arr = ((134, 117, 134, 136), (151, 128, 119, 145), (133, 127, 121, 141), (124, 134, 131, 129), (113, 105, 145, 138), (126, 145, 128, 130), (110, 146, 134, 117), (123, 127, 138, 125), (128, 135, 118, 125), (137, 126, 107, 127))
Give the entry just left of 146.
A: 110
Give the largest entry.
A: 151
The entry just right of the largest entry is 128

Read these off the table that follows. Indices start at 0.
1) Find the entry in row 0 and column 2.
2) Find the entry in row 0 and column 0.
3) Find the entry at row 2, column 1.
4) Find the entry in row 2 and column 0.
5) Find the bottom-right entry.
6) Find the maximum.
7) Find the entry directly below the largest entry.
8) Find the bottom-left entry.
[[130 148 145 117 125 144 128 124 151 123 124 124 121 125]
 [150 150 124 138 115 129 132 133 125 135 126 119 125 123]
 [131 130 127 129 124 128 131 130 129 130 126 124 126 128]
 [125 123 127 129 127 125 122 128 129 121 129 133 128 127]
 [129 114 116 152 134 121 124 131 111 141 132 140 136 131]
 [140 134 134 123 118 141 150 134 147 127 147 130 147 124]
 [130 125 125 129 124 122 127 132 127 127 128 126 128 131]
 [124 128 132 134 127 130 123 130 117 127 129 134 130 125]
 [128 127 127 126 127 128 126 129 127 129 127 127 126 127]]
1) 145
2) 130
3) 130
4) 131
5) 127
6) 152
7) 123
8) 128

[[121 128 113 148 117 105 132 127 128 126 112 133 128 123]
 [138 124 140 147 123 131 137 130 132 142 137 114 136 127]
 [128 126 122 147 119 114 134 127 129 131 122 126 130 124]
 [135 124 137 148 122 129 136 128 132 139 132 117 135 126]
 [105 142 143 150 129 126 128 142 146 141 117 138 141 140]
 [126 128 122 140 124 119 131 128 132 131 123 127 130 123]
 [128 128 122 143 122 119 133 126 129 131 126 125 129 127]
 [117 131 120 149 120 110 131 130 132 130 113 134 131 127]
 [138 124 141 148 122 131 137 130 132 142 137 114 137 127]
 [121 133 116 125 133 125 125 129 136 127 122 131 127 118]
 [127 136 117 118 139 145 122 120 128 129 145 126 117 142]
 [117 134 134 150 124 120 131 134 137 137 120 131 136 133]
 [120 130 122 146 123 119 132 128 134 131 117 130 131 127]
 [135 123 136 147 124 133 136 126 132 139 133 115 134 127]
 [129 129 125 134 131 135 130 124 133 133 132 122 128 127]]
The bottom-right entry -> 127
The fourth entry from the end, reading row by row is 132
The entry in the top-left corner?
A: 121
The entry in the top-right corner is 123
The fifth entry in reading order: 117
The smallest entry in the last row?
A: 122
The entry in the bottom-left corner is 129
The smallest entry in the last column?
A: 118
The 3rd entry on the main diagonal is 122
The largest entry in the last row?
A: 135
The 3rd entry on the diagonal from the top-right corner?
A: 126
The second entry on the diagonal from the top-right corner: 136
The 2nd entry, reading row by row: 128
The entry directly above 149?
A: 143

Read these off the row that follows.
1) Give the maximum.
2) Give the 3rd entry from the right.
3) Give the 2nd entry from the right.
[156 103 108 153 143 140 100 157 108 123 124 113]
1) 157
2) 123
3) 124

Read these off the matrix that follows. Indices start at 0.
1) Which number is the entry at row 1, column 0?
2) Which number is the entry at row 0, column 0?
3) Which number is the top entry of the column that holds the smallest entry?
4) Which number is the entry directly above 148?
5) Which number is the entry at row 0, column 2?
6) Which number is the entry at row 0, column 1?
7) Which number is the entry in row 2 and column 0?
8) Which number is the entry directly below 142?
[[118 131 129 135]
 [122 125 116 127]
 [124 111 133 148]
 [141 128 127 112]
 [124 144 137 140]
 [125 120 132 128]
 [119 123 129 128]
 [115 144 128 109]
 [128 144 150 136]
 [136 133 124 121]
 [120 120 120 128]
 [137 116 126 142]
 [127 111 139 149]]
1) 122
2) 118
3) 135
4) 127
5) 129
6) 131
7) 124
8) 149
